[[132 117 109 144 140]
 [138 140 142 118 126]
 [119  99 136 131 126]
 [137 134 145 123 128]]
->
[[117 109]
 [140 142]]

[[151 138 125 117]
 [128 127 141 147]
 [144 118 135 143]]
->
[[138 125]
 [127 141]]

[[153 126 145 133]
 [127 128 146 152]]
->
[[126 145]
 [128 146]]

[[143 105 117]
 [134 125 149]]
->
[[105 117]
 [125 149]]

[[125 119 121]
 [117 148 158]]
->
[[119 121]
 [148 158]]

[[134 137 127 157 125]
 [150 152 123 143 146]
 [112 115 133 134 142]
 [100 100 141 121 151]]
->
[[137 127]
 [152 123]]

[[149 118 127 153 127]
 [132 119 148 123 135]
 [152 136 113 158 118]
 [134 136 127 133 127]]
->
[[118 127]
 [119 148]]
---
[[124 137 145 152]
 [104 134 115 128]
 [138 147 125 123]]
->
[[124 137 145 152]
 [138 147 125 123]]

[[110 145 115 147 121 104 154 125]
 [143 131 135 142 109 151 141 122]
 [121 131 147 155 129 124 102 131]
 [124 138 153 137 111 151 142 115]]
->
[[110 145 115 147 121 104 154 125]
 [121 131 147 155 129 124 102 131]]

[[132 152 124 131 133 108 121 124 122 137]
 [134 127 146 124 120 129 126 127 125 138]
 [120 133 132 146 127 120 133 130 114 126]
 [116 132 121 136 152 130 121 139 128 129]
 [123 108 133 124 130 148 130 136 135 123]]
->
[[132 152 124 131 133 108 121 124 122 137]
 [120 133 132 146 127 120 133 130 114 126]
 [123 108 133 124 130 148 130 136 135 123]]

[[126 123 122 134 129 132 130 120]
 [126 125 118 136 129 129  99 129]
 [121 125 130 124 129 132 122 129]
 [126 128 125 127 126 129 124 129]]
->
[[126 123 122 134 129 132 130 120]
 [121 125 130 124 129 132 122 129]]

[[119 117 153 135 138 145 153 107 128 126 113]
 [136 137 140 122 122 104 124 132 140 137 128]]
->
[[119 117 153 135 138 145 153 107 128 126 113]]

[[133 145 141 107 127 132 128 120 134 130 111]
 [120 122 128 119 136 127 129 120 127 120 142]
 [134 120 119 123 125 133 123 126 122 118 151]
 [116 132 135 120 137 117 133 125 131 132 126]
 [134 124 129 123 123 129 136 124 128 111 127]
 [132 131 128 146 118 128 120 127 126 127 115]
 [126 130 131 155 122 112 130 129 126 126 120]]
->
[[133 145 141 107 127 132 128 120 134 130 111]
 [134 120 119 123 125 133 123 126 122 118 151]
 [134 124 129 123 123 129 136 124 128 111 127]
 [126 130 131 155 122 112 130 129 126 126 120]]

[[119 150]
 [117 140]]
->
[[119 150]]
---
[[128 135 147 128 129 127 130 129 128]
 [129 131 135 136 127 130 126 131 128]
 [128 128 129 130 132 140 126 130 133]
 [132 135 128 128 135 130 129 129 134]
 [130 129 129 146 133 128 131 128 132]
 [129 127 128 131 133 139 128 131 131]
 [127 137 140 129 129 131 130 129 131]
 [129 129 157 128 129 126 126 128 128]
 [128 129 130 151 131 127 127 125 129]]
->
[[128 129 130 127 129 128 147 135 128]
 [128 131 126 130 127 136 135 131 129]
 [133 130 126 140 132 130 129 128 128]
 [134 129 129 130 135 128 128 135 132]
 [132 128 131 128 133 146 129 129 130]
 [131 131 128 139 133 131 128 127 129]
 [131 129 130 131 129 129 140 137 127]
 [128 128 126 126 129 128 157 129 129]
 [129 125 127 127 131 151 130 129 128]]

[[135 127 150]
 [137 125 149]
 [136 120 122]
 [148 122 152]
 [142 130 124]
 [116 125 110]
 [116 125 107]
 [116 125 105]
 [136 124 146]
 [112 137 121]
 [123 138 130]]
->
[[150 127 135]
 [149 125 137]
 [122 120 136]
 [152 122 148]
 [124 130 142]
 [110 125 116]
 [107 125 116]
 [105 125 116]
 [146 124 136]
 [121 137 112]
 [130 138 123]]

[[122 107 155]
 [125 139 110]
 [139 130 133]
 [117 122 138]
 [117 119 137]
 [127 137 134]]
->
[[155 107 122]
 [110 139 125]
 [133 130 139]
 [138 122 117]
 [137 119 117]
 [134 137 127]]

[[129 120 127 117 130 125 126]
 [101 136 132 120 124 132 130]
 [122 133 133 123 132 129 131]
 [132 126 132 128 129 131 132]
 [121 122 130 120 123 140 125]
 [131 127 132 123 141 128 125]]
->
[[126 125 130 117 127 120 129]
 [130 132 124 120 132 136 101]
 [131 129 132 123 133 133 122]
 [132 131 129 128 132 126 132]
 [125 140 123 120 130 122 121]
 [125 128 141 123 132 127 131]]

[[122 111]
 [132 157]
 [146 135]
 [151 139]
 [135 150]
 [145 146]
 [109  98]
 [122 112]
 [136 156]
 [143 129]
 [123 113]
 [124 125]]
->
[[111 122]
 [157 132]
 [135 146]
 [139 151]
 [150 135]
 [146 145]
 [ 98 109]
 [112 122]
 [156 136]
 [129 143]
 [113 123]
 [125 124]]

[[126 134 127 124 128]
 [129 149 129 125 130]
 [130 124 131 125 127]
 [129 129 130 125 130]
 [128 110 130 134 131]
 [134 135 126 126 130]
 [123 112 125 125 127]
 [125 134 129 127 127]
 [116 149 129 130 127]
 [127 137 130 129 128]]
->
[[128 124 127 134 126]
 [130 125 129 149 129]
 [127 125 131 124 130]
 [130 125 130 129 129]
 [131 134 130 110 128]
 [130 126 126 135 134]
 [127 125 125 112 123]
 [127 127 129 134 125]
 [127 130 129 149 116]
 [128 129 130 137 127]]

[[148 123 117 121 152]
 [ 99 144 151 136 125]
 [138 123 130 129 123]]
->
[[152 121 117 123 148]
 [125 136 151 144  99]
 [123 129 130 123 138]]

[[128 115 132 133 119 137 156 117 133]
 [121 120 133 137 134 139 115 155 122]
 [136 121 122 108 128 138 136 118 148]
 [136 141 139 116 127 118 126 111 130]
 [140 140 142 120 129 125 117 136 129]
 [138 129 133 125 121 131 142 128 135]]
->
[[133 117 156 137 119 133 132 115 128]
 [122 155 115 139 134 137 133 120 121]
 [148 118 136 138 128 108 122 121 136]
 [130 111 126 118 127 116 139 141 136]
 [129 136 117 125 129 120 142 140 140]
 [135 128 142 131 121 125 133 129 138]]
